In the data rows, the value 50 means zero.
Here are some points:
Array([66, 41, 52, 63, 48, 56, 36, 34, 73, 52, 60, 44, 21, 34, 33, 50])
Array([46, 48, 49, 56, 52, 36, 47, 59, 43, 56, 38, 64, 66, 48, 53, 36])
Array([43, 61, 48, 46, 53, 26, 51, 62, 25, 64, 46, 64, 68, 68, 97, 35])
Array([45, 55, 59, 44, 45, 38, 63, 67, 31, 44, 43, 52, 73, 72, 76, 37])
Array([48, 35, 54, 50, 55, 65, 52, 40, 65, 62, 50, 32, 39, 14, 23, 66])
Array([41, 56, 40, 32, 64, 39, 63, 69, 17, 36, 54, 78, 75, 83, 77, 33])
Array([51, 64, 35, 34, 38, 40, 49, 50, 33, 34, 51, 50, 65, 60, 67, 43])
Array([47, 46, 53, 58, 50, 49, 62, 43, 47, 46, 55, 41, 37, 32, 45, 56])
Array([46, 56, 47, 33, 43, 30, 49, 63, 29, 46, 55, 68, 57, 87, 79, 41])
Array([66, 39, 62, 72, 55, 64, 59, 32, 67, 49, 61, 38, 36, 25, 43, 47])
Array([45, 51, 51, 39, 48, 43, 45, 51, 57, 44, 47, 51, 52, 47, 35, 44])
Array([46, 61, 42, 27, 43, 55, 41, 60, 22, 46, 48, 58, 66, 59, 57, 44])
Array([46, 60, 57, 35, 50, 35, 48, 55, 25, 41, 39, 54, 64, 76, 58, 43])
Array([39, 59, 55, 42, 46, 35, 50, 59, 33, 43, 40, 55, 60, 76, 72, 58])
Array([79, 49, 53, 76, 41, 80, 47, 27, 86, 65, 49, 17, 23,  0,  0, 58])
Array([30, 54, 44, 32, 40, 35, 55, 71, 26, 33, 46, 63, 74, 83, 88, 40])
Array([46, 55, 48, 42, 39, 32, 53, 62, 25, 45, 41, 58, 64, 75, 82, 55])
Array([47, 53, 48, 36, 42, 38, 52, 61, 35, 48, 49, 68, 49, 76, 65, 41])
Array([61, 29, 66, 88, 54, 69, 56, 29, 85, 57, 71, 22, 23, 22,  0, 59])
Array([66, 56, 53, 43, 44, 64, 41, 47, 53, 57, 47, 37, 46, 33, 29, 50])
Array([51, 30, 55, 60, 51, 64, 49, 48, 58, 61, 69, 53, 31, 37, 29, 53])
Array([39, 47, 43, 50, 46, 33, 56, 60, 25, 38, 55, 47, 71, 84, 64, 46])
Array([48, 54, 43, 45, 46, 36, 56, 58, 39, 35, 48, 40, 69, 77, 62, 52])
Array([53, 54, 61, 73, 44, 65, 53, 23, 90, 58, 38, 29, 46, 20, 15, 58])
Array([48, 40, 55, 62, 55, 55, 52, 36, 72, 51, 57, 29, 44, 39, 15, 58])
Array([48, 65, 44, 31, 41, 41, 49, 65, 15, 48, 50, 72, 67, 74, 77, 35])
Array([67, 24, 63, 85, 61, 90, 42,  5, 93, 68, 58, 10,  4,  0,  0, 78])
Array([46, 59, 37, 44, 44, 49, 58, 62, 58, 39, 52, 49, 47, 54, 59, 42])
Array([49, 35, 54, 62, 58, 62, 47, 31, 56, 52, 64, 50, 46, 35, 41, 49])
Array([51, 42, 48, 43, 51, 55, 49, 43, 48, 50, 43, 55, 49, 38, 51, 54])
Array([63, 36, 61, 76, 56, 61, 43, 34, 78, 71, 53, 36, 32, 17, 35, 58])
Array([52, 33, 50, 67, 49, 69, 40, 29, 83, 58, 56, 29, 15, 17,  5, 58])
Array([59, 34, 41, 57, 69, 71, 41, 33, 68, 51, 55, 34, 30, 25, 30, 53])
Array([53, 49, 50, 58, 63, 57, 43, 46, 68, 55, 53, 58, 49, 39, 43, 46])
Array([35, 52, 53, 52, 56, 28, 60, 63, 40, 59, 60, 63, 67, 76, 74, 39])
Array([32, 70, 45, 35, 40, 31, 60, 58, 34, 42, 30, 63, 94, 99, 92, 42])
Then 10 other points, each followed by its number:
Array([52, 63, 53, 45, 58, 60, 38, 36, 69, 55, 20, 46, 54, 26, 30, 49]) 0
Array([44, 54, 47, 47, 50, 44, 60, 57, 40, 58, 49, 55, 64, 47, 45, 59]) 1
Array([49, 48, 48, 57, 56, 53, 50, 51, 59, 52, 44, 47, 54, 43, 39, 48]) 2
Array([49, 59, 49, 42, 50, 56, 48, 44, 51, 40, 58, 42, 29, 61, 51, 48]) 3
Array([48, 52, 47, 47, 53, 55, 55, 65, 50, 56, 49, 57, 70, 57, 51, 46]) 4
Array([62, 39, 53, 70, 53, 73, 36, 25, 99, 58, 47, 30, 28,  1,  0, 55]) 5
Array([52, 34, 40, 56, 67, 63, 39, 40, 64, 51, 58, 47, 40, 29, 41, 55]) 6
Array([51, 59, 47, 54, 44, 49, 49, 61, 61, 48, 47, 60, 38, 45, 48, 51]) 7
Array([69, 38, 62, 90, 51, 84, 46, 13, 99, 65, 42, 12, 24,  0,  0, 60]) 8
Array([50, 65, 48, 34, 46, 40, 52, 63, 17, 41, 50, 62, 61, 62, 73, 42]) 9
Which two of these numbered points are nearest to each point below, ignoring the direction in which the first points spread most? Their numbers follow each, nearest first.
Array([48, 30, 41, 56, 70, 69, 34, 44, 64, 48, 57, 38, 36, 27, 34, 56]) > 6 2
Array([50, 45, 46, 47, 41, 47, 41, 38, 77, 43, 46, 33, 45, 47, 46, 61]) > 5 2
Array([70, 59, 54, 48, 46, 54, 49, 57, 37, 56, 53, 53, 46, 50, 53, 50]) > 9 7
Array([39, 62, 34, 18, 49, 30, 62, 89,  5, 43, 45, 93, 99, 99, 99, 40]) > 4 1
Array([39, 68, 45, 24, 50, 37, 55, 66, 20, 33, 52, 63, 51, 90, 87, 52]) > 3 9
Array([67, 51, 54, 50, 54, 76, 46, 39, 57, 56, 54, 32, 34, 26, 30, 53]) > 9 3
Array([76, 46, 58, 84, 41, 93, 44, 23, 99, 62, 43, 11, 18,  0,  0, 60]) > 8 2
Array([59, 33, 46, 64, 63, 63, 40, 53, 73, 69, 49, 42, 49, 31, 15, 59]) > 4 2
Array([50, 31, 57, 72, 58, 46, 66, 56, 57, 63, 70, 57, 47, 58, 42, 53]) > 4 2
Array([50, 70, 50, 32, 45, 42, 56, 69, 19, 45, 49, 63, 70, 76, 83, 42]) > 9 2
Array([56, 58, 42, 55, 41, 57, 46, 61, 67, 51, 54, 48, 35, 36, 49, 41]) > 7 5
Array([45, 51, 54, 52, 58, 44, 49, 44, 58, 60, 48, 56, 55, 51, 51, 44]) > 2 5
Array([46, 44, 58, 58, 55, 47, 54, 56, 52, 61, 62, 61, 51, 58, 48, 52]) > 4 2
Array([36, 60, 39, 29, 64, 39, 52, 66, 25, 38, 44, 73, 62, 82, 94, 45]) > 6 2
Array([52, 40, 47, 51, 40, 54, 34, 39, 77, 45, 48, 28, 38, 34, 39, 62]) > 5 2
Array([71, 28, 60, 87, 55, 76, 35, 26, 95, 72, 52, 30, 21,  0,  0, 55]) > 2 5
Array([55, 63, 42, 53, 55, 49, 48, 42, 81, 56, 31, 32, 47, 28, 15, 50]) > 5 0
Array([43, 74, 36,  5, 42, 31, 60, 72,  0, 35, 42, 71, 81, 92, 99, 33]) > 9 3
Array([38, 62, 51, 51, 44, 36, 69, 48, 42, 49, 42, 50, 74, 81, 73, 46]) > 8 2
Array([65, 44, 61, 66, 56, 84, 35, 15, 95, 56, 54, 19,  1,  6,  0, 68]) > 3 9
Array([51, 63, 52, 42, 56, 54, 45, 45, 42, 39, 54, 49, 36, 59, 57, 52]) > 3 9
Array([91, 43, 34, 77, 41, 71, 32, 22, 97, 49, 63, 30, 20,  2,  0, 57]) > 5 7
Array([56, 55, 57, 56, 50, 62, 50, 58, 78, 52, 50, 42, 30, 49, 26, 58]) > 7 2
Array([32, 70, 52, 19, 40, 17, 61, 71,  0, 36, 46, 80, 74, 95, 99, 33]) > 9 3
Array([50, 64, 48, 32, 42, 54, 52, 59, 23, 50, 50, 55, 65, 56, 59, 47]) > 9 1
Array([68, 29, 61, 74, 39, 63, 41, 39, 75, 73, 60, 31, 31, 10,  0, 76]) > 1 4
Array([58, 59, 50, 41, 43, 67, 47, 45, 48, 57, 51, 44, 48, 45, 44, 47]) > 9 4
Array([44, 76, 45, 32, 42, 27, 56, 80, 31, 41, 52, 69, 72, 99, 89, 33]) > 7 2
Array([50, 56, 66, 50, 50, 45, 56, 50, 44, 45, 48, 46, 41, 40, 47, 46]) > 9 2
Array([57, 57, 53, 48, 63, 58, 52, 43, 64, 51, 57, 38, 23, 40, 41, 60]) > 3 9
Array([35, 57, 39, 27, 52, 19, 59, 75, 15, 42, 47, 76, 84, 79, 84, 52]) > 1 2
Array([47, 46, 42, 38, 39, 36, 39, 52, 63, 36, 45, 45, 48, 66, 61, 56]) > 5 3
Array([52, 46, 42, 42, 42, 34, 38, 49, 56, 46, 49, 47, 51, 66, 59, 54]) > 5 2
Array([40, 66, 53, 46, 42, 41, 58, 52, 44, 46, 45, 50, 71, 74, 72, 46]) > 8 2
Array([49, 46, 48, 51, 32, 34, 53, 73, 32, 63, 55, 62, 65, 67, 62, 59]) > 1 4
Array([55, 58, 52, 68, 45, 69, 52, 49, 71, 51, 54, 38, 27, 20, 33, 47]) > 7 9
Array([64, 50, 63, 84, 48, 71, 54, 31, 91, 62, 40, 24, 40, 18,  3, 60]) > 8 2
